rotation ticks, each row followed by its count of ticks:
The counts run from 0 to 303.
[110  85 101 140 146  95 108 159  94 127 103 115 138 168 104 110 159 132
 139 157 105 138 106 153 125 154  85 116  82 153 124 186 127 141 118  94
 144 129 114 138 113  92  62 131 103 156 137] -> 14
[ 97 132 108 158 130 137  99 102 153 112  68 112  90 134 123 125 127  71
 174 106 100 143  98 163 137  84 114 116 142 123  91 154 142 164 111 101
 114 139 151 142 179 124 147 133 138 165 135] -> 277
[151 150 173 131 104 129 100  85 127 136 151 158 144 149 159 129  89  76
  79 115  98 136 120 143 159 141 162 138 157 120 168 163 108 129  97 142
 164 115 157 168 138 152 158 108 112 104 118] -> 94
[122 134 147 155 117  82 128 127 151 151 139 123 142 128 144  76 131  85
 187 144 116 107 142 150 127  75 133  95  99 122 129 151 123 153  90 119
 142 156 120 144 191 183 130 159 137 148 141] -> 217
[124 138 127 155  95 127 130 126 117 110 119  88 143 162 118 108  94  75
 114 138 116 148 100 140 113 121  95 100 128 140 189 183 122 122 100 140
 191 124 141 125 127 136  49 116 139 120 122] -> 56
[111  78 113 108 150  79 125 157  99 142 100 114 122 169  96 139 149 128
 152 158  99 140 107 152 129 163  78 121 108 165 138 192 115 131 139  85
 141 127 131 136 133  97  85 138 112 143 141] -> 11
[110 118 115 153 150 117 136  92 142 109 100 108  80 113 137 125 124  53
 153 103 101 146 112 151 126  83 143  98 164 114 124 145 149 147 111 135
  92 139 148 147 185 120 170 132 160 164 133] -> 107
[145 110 171 127 111  79 120 116 133 177 145 140 150 116 142 105  95 117
 130 120 122 107 136 140 133 108 186 109  86  96 145 156  90 143  62 132
 147  90 144 171 153 147 156 129 128 157 118] -> 155
[122 165 130 131 119 151  77  92 159 128  75 144 110 167 129 148  91  77
 130 106  90 152  99 162 150 123 114 164 170 137 121 161 122 152 144 101
 137 110 177 160 151 131 145 132 112 119 132] -> 271
[149 144 111 140 129 119 118 120 156 145  86 115 123 144 116 107  60 103
 122 100 118 167 102 145  98  97 139 143 145 122 163 153 115 132 134 144
 121  49 177 158 121 106  78 143 148 147 121] -> 165
[140 131  81 160 156 122 160 119 135  89 102 107 108 129 152  65 106  86
 131 101 142 162  83 141 129  85 104 139 162 176 116 162 163 117 160 145
 135 131 139 136 134 148  84 140 136 116 133] -> 234
[144 164 155 135 112 150  90  83 136 126 118 149 133 164 142 139  81  64
  87 108  90 152 110 148 149 131 148 151 175 121 172 155 114 133 116 140
 147 103 172 168 130 131 139 117 119 108 120] -> 97
[187 123 126 151 152  81 148 140 114 148 171 172 149 124 190  48 126 150
  99 130 139 138 127 139 145 119 157 150 119 159 112 164 128 127 131 151
 135 108 125 170 125 157 127 136 113 128 134] -> 196
[118 103 125 120 175 107  71 114 118 142 103 167 123 168 110 144 145 101
 122 136  70 144 127 155 140 156 140 153 128 120 129 146 124 146 133 103
  75 102 141 184 110  72 133 146  98 153 140] -> 142
[152  95  80 158 154 126 149 128  95  98 103 121  97 113 163  90 124 134
  86  92 144 167  70 144 146 125 128 133 142 163  83 182 147 128 127 138
 133 103 147 143 115 106 128  93 129 151 119] -> 300
[135 176 108 191 128 135  89 133 148 138 103 148 107 164 149 104 146 104
 156 153  82 162 132 176 119 102 106 127 151 127 111 154 137 177 133 117
 106 132 150 146 177 120 127 136 141 165 141] -> 39
[143  98 123 111 167  86 162 122  89 118 146 143  97 153 149 136 153  93
 115 147  94 158 114 144 153 165 105 127 188 178 149 180 136 111 164 131
 131 159 135 138 153 131 151 126 126 109 141] -> 71
[146 140  96 153 145 117 128 123 154 136  86 112 107 135 122  96  73 104
 131 101 120 170 101 146  94  84 135 138 150 128 147 148 126 133 142 147
 102  58 171 156 132 104  83 145 158 155 124] -> 167
[105  98 126 136 149  96 149  97 131 117 110 104  79 109 132 133 129  55
 164 106 103 138 115 145 132  91 144  87 157 115 130 149 139 138 101 131
  98 146 141 145 190 128 179 136 158 161 132] -> 109
[171 113 108 169 153  89 139 146 108 130 159 153 158 127 175  35 133 146
 102 130 145 134 118 138 133 110 151 137  92 151 110 161 141 131 113 149
 133 109 110 166 105 140  89 131 110 144 132] -> 193
[139 147  95 153 133 132 140 114 146  95  99 100 131 146 135  72  84  78
 126 106 137 158  84 138 119  94 101 143 152 167 145 164 147 114 147 143
 157 113 146 137 117 147  55 139 132 107 132] -> 231
[132  90 111 107 176  73 173 122 111 117 133 133  99 126 152 105 152  93
 154 128 122 137 104 138 157 133 103 131 164 189 107 170 145 111 167 116
 126 167 125 139 166 154 154 149 118 110 147] -> 241
[141  94  97 132 171  67 175 138 134 148 106 113  83 110 133  95 121 113
 168 118 127 156 113 143 103  87 132 109 147 146 122 155 134 130 147 139
  85 101 148 145 173 120 130 158 168 166 136] -> 173
[131 164 114 190 126 122 105 133 145 140 111 138 100 152 152 101 152 100
 170 153  86 154 136 176 119  94 108 108 142 124 109 156 136 177 120 117
 109 144 144 142 195 129 140 136 149 170 140] -> 41
[117  90 114 122 116 128 126 123 103 105  92  87 136 144 110 126  87 104
  96 100 135 145  66 135 138 142 110 122 113 148 143 192 117 115  99 118
 185  99 148 135  97 111  77 100 114 126 113] -> 293
[103  80 141 114 143  83 156  99 121 127 119 101  88 110 120 145 128  56
 163 113 104 128 118 139 133 105 141  81 146 118 145 157 126 128  96 127
 113 148 140 140 190 134 181 136 153 153 131] -> 111
[117 157 120 177 138 110  87 125 163 141 109 143 134 157 136  81 147  86
 185 151  92 130 144 164 119  83 119 127 114 122 116 136 139 170 121 110
  99 141 124 160 169 140 109 171 126 159 150] -> 212
[ 97  98 127 128 150 111  83 119 105 105 115 137 158 173 118 115 162  83
 136 146  97 115 108 146 162 156  99 141  99 155 122 171 139 132 119  87
 147 166 102 155 105 126  89 140  70 116 146] -> 250
[110  81 131  90 165  78 137 123 106 121 129 141 125 159 121 134 160  85
 152 146 100 124 110 143 163 163  95 139 141 178 129 176 130 116 155  91
 138 172 115 147 143 146 135 153  92 103 152] -> 245
[155 139 174 134 102 122 112  91 116 136 167 161 148 139 170 117 104  83
  80 119 107 123 124 140 165 138 170 128 141 118 157 165 108 131  82 144
 167 129 143 167 141 161 170 104 109 111 118] -> 92
[122  75 120  89 153  62 151 155 103 156 104 120 102 152 105 148 139 130
 160 148 107 146 103 149 130 157  85 124 134 174 134 192 108 125 155  94
 138 122 147 132 159 114 119 142 125 136 140] -> 8
